[[ 44 -34  39]
 [-36  29  33]
 [-70 -21 -35]]
->
[[-36  29  33]
 [-70 -21 -35]]

[[-31 -59   4  20   6]
 [  6  44  69  60 -22]
 [-20  11  81  76  21]
 [-14 -41  86 -51  74]]
->
[[  6  44  69]
 [-20  11  81]]

[[-51 -82   6]
 [-42 -85  13]
 [ 22   6 -45]
 [-70  30  87]]
->
[[-42 -85  13]
 [ 22   6 -45]]

[[ 10  55 -47]
 [ -2  71  16]
 [ 12  -7 -72]
 [ -7  56  47]
 [ 12  27 -67]]
->
[[ -2  71  16]
 [ 12  -7 -72]]

[[ 70 -50 -37]
 [ 70   5  -7]
 [ 37 -41 -43]
 [-26  -8  62]
 [ 60 -22  29]]
->
[[ 70   5  -7]
 [ 37 -41 -43]]

[[ 24  33  30  -2  26]
 [ -1  -8 -59 -13 -68]
 [-12 -23 -15   0  68]
 [ 70   8  58  32  -2]]
->
[[ -1  -8 -59]
 [-12 -23 -15]]

[[  5  67 -10]
 [ 41 -18   7]
 [ -6  35 -26]]
->
[[ 41 -18   7]
 [ -6  35 -26]]

[[-37   3 -18   2]
 [ -1 -10  33 -19]
 [  7 -17 -48  -1]
 [ 53  20  19 -23]
 [ 34  63  -4 -15]]
->
[[ -1 -10  33]
 [  7 -17 -48]]

[[  9  -4 -42  55]
 [-59  50 -22  53]
 [ 81 -24  19  51]
 [-48  11 -30  77]]
->
[[-59  50 -22]
 [ 81 -24  19]]
---
[[ 31  43  19   1  42   4  47  -9]
 [ -8  24 -13  -5  11   5   1  -9]
 [  1 -17 -21  35  64   5  24  -9]
 [ 23  -8  13  81   3 -10  20 -12]
 [ 12  18 -29  -2  32  -8   9 -11]
 [  4  13 -22   8   6  16   1  -6]
 [ 36 -27   2  14  19 -13  44 -12]
 [-13  17 -21  10  11 -14  -5 -12]
 [ 15  13 -20  17   5   7   8  -8]
 [ 10  50  11 -26  -2  39  53  -2]
 [ 24 -28  42  33   5 -16 -14 -13]
 [ -8  23 -13  -8  20   0   4 -10]]
->
[[ -9  31  43  19   1  42   4  47]
 [ -9  -8  24 -13  -5  11   5   1]
 [ -9   1 -17 -21  35  64   5  24]
 [-12  23  -8  13  81   3 -10  20]
 [-11  12  18 -29  -2  32  -8   9]
 [ -6   4  13 -22   8   6  16   1]
 [-12  36 -27   2  14  19 -13  44]
 [-12 -13  17 -21  10  11 -14  -5]
 [ -8  15  13 -20  17   5   7   8]
 [ -2  10  50  11 -26  -2  39  53]
 [-13  24 -28  42  33   5 -16 -14]
 [-10  -8  23 -13  -8  20   0   4]]

[[-14  33  20 -21 -41 -23  16  -9]
 [-22  39  -1 -66  -1 -34   3   7]
 [  6  -4  21 -37  -1 -44   5 -16]
 [ 12   4  12  -4   5 -14   0   3]
 [-41  28 -20 -22 -28  12   9  -1]
 [-34 -60 -32 -38   5 -12   5 -51]
 [ -5 -27  11 -24 -14 -34  11 -37]
 [-13  -5  30 -36 -48 -51  24 -47]]
->
[[ -9 -14  33  20 -21 -41 -23  16]
 [  7 -22  39  -1 -66  -1 -34   3]
 [-16   6  -4  21 -37  -1 -44   5]
 [  3  12   4  12  -4   5 -14   0]
 [ -1 -41  28 -20 -22 -28  12   9]
 [-51 -34 -60 -32 -38   5 -12   5]
 [-37  -5 -27  11 -24 -14 -34  11]
 [-47 -13  -5  30 -36 -48 -51  24]]

[[ 12  61  -7  -1  -2  20  54   0 -31  62  -7 -36]
 [ 19 -29  -2 -23  58  59 -15   1  66 -33 -42   7]
 [ 45  49  22  21 -34  47  61 -43  51 -53  55 -28]
 [-43   5 -63 -18 -54 -69  45  -5  57  19  15  26]
 [-56 -51 -31  16   6  13  51  40 -23  59 -18 -65]
 [ -4  30   2  50  16 -25  13  69  35  -3 -33 -18]]
->
[[-36  12  61  -7  -1  -2  20  54   0 -31  62  -7]
 [  7  19 -29  -2 -23  58  59 -15   1  66 -33 -42]
 [-28  45  49  22  21 -34  47  61 -43  51 -53  55]
 [ 26 -43   5 -63 -18 -54 -69  45  -5  57  19  15]
 [-65 -56 -51 -31  16   6  13  51  40 -23  59 -18]
 [-18  -4  30   2  50  16 -25  13  69  35  -3 -33]]

[[ 45 -49]
 [ 14 -42]
 [-44 -49]
 [-79  15]
 [  0   0]
 [ 38 -31]
 [ 28 -13]
 [ 19  -6]
 [ 40  51]
 [ 12 -35]]
->
[[-49  45]
 [-42  14]
 [-49 -44]
 [ 15 -79]
 [  0   0]
 [-31  38]
 [-13  28]
 [ -6  19]
 [ 51  40]
 [-35  12]]

[[-64  72  33 -14 -44  42  56]
 [-59  62  68 -52 -74  48  45]
 [-21  69 -58  58  55   3   9]
 [ 18  30 -31  44  66 -50 -34]
 [-19   5  -1 -44 -51  65  32]
 [-41  38 -25  -5 -18  40  39]]
->
[[ 56 -64  72  33 -14 -44  42]
 [ 45 -59  62  68 -52 -74  48]
 [  9 -21  69 -58  58  55   3]
 [-34  18  30 -31  44  66 -50]
 [ 32 -19   5  -1 -44 -51  65]
 [ 39 -41  38 -25  -5 -18  40]]

[[-30 -22  26  29]
 [-42  -9 -38 -54]
 [-80 -10  21 -26]]
->
[[ 29 -30 -22  26]
 [-54 -42  -9 -38]
 [-26 -80 -10  21]]

[[ 73 -25 -25   4 -17 -49  30  34  61 -38]
 [-37 -28  33  -9 -46 -46  -9  50  10  39]
 [-39  11  34 -54  22  23  64  13  65  37]]
->
[[-38  73 -25 -25   4 -17 -49  30  34  61]
 [ 39 -37 -28  33  -9 -46 -46  -9  50  10]
 [ 37 -39  11  34 -54  22  23  64  13  65]]

[[-11   4 -14  37  -8  61 -74]
 [-16  66  16 -35  88  10  30]
 [ -9 -34 -58  -6  27  19  -1]
 [ 50   5  -5  74 -60  -1 -33]
 [ -6  35  26 -75  70  -3  64]]
->
[[-74 -11   4 -14  37  -8  61]
 [ 30 -16  66  16 -35  88  10]
 [ -1  -9 -34 -58  -6  27  19]
 [-33  50   5  -5  74 -60  -1]
 [ 64  -6  35  26 -75  70  -3]]

[[  3  24 -31 -13   6   8  -7  -4  17]
 [ 13   4 -72  -5  13  10  10   5   0]
 [  2  17   8 -22  24   3  -2  16  10]
 [-10  44 -16  -9  -5  11 -20   4  12]
 [ -3 -32   2  25   3  24   7 -15  -7]
 [  8 -15   5  -3 -13 -20   0  17   2]
 [  8 -26 -24 -17   8  -6   9  13  18]
 [ -4  -7  11  57  -8  19   3  14   0]]
->
[[ 17   3  24 -31 -13   6   8  -7  -4]
 [  0  13   4 -72  -5  13  10  10   5]
 [ 10   2  17   8 -22  24   3  -2  16]
 [ 12 -10  44 -16  -9  -5  11 -20   4]
 [ -7  -3 -32   2  25   3  24   7 -15]
 [  2   8 -15   5  -3 -13 -20   0  17]
 [ 18   8 -26 -24 -17   8  -6   9  13]
 [  0  -4  -7  11  57  -8  19   3  14]]
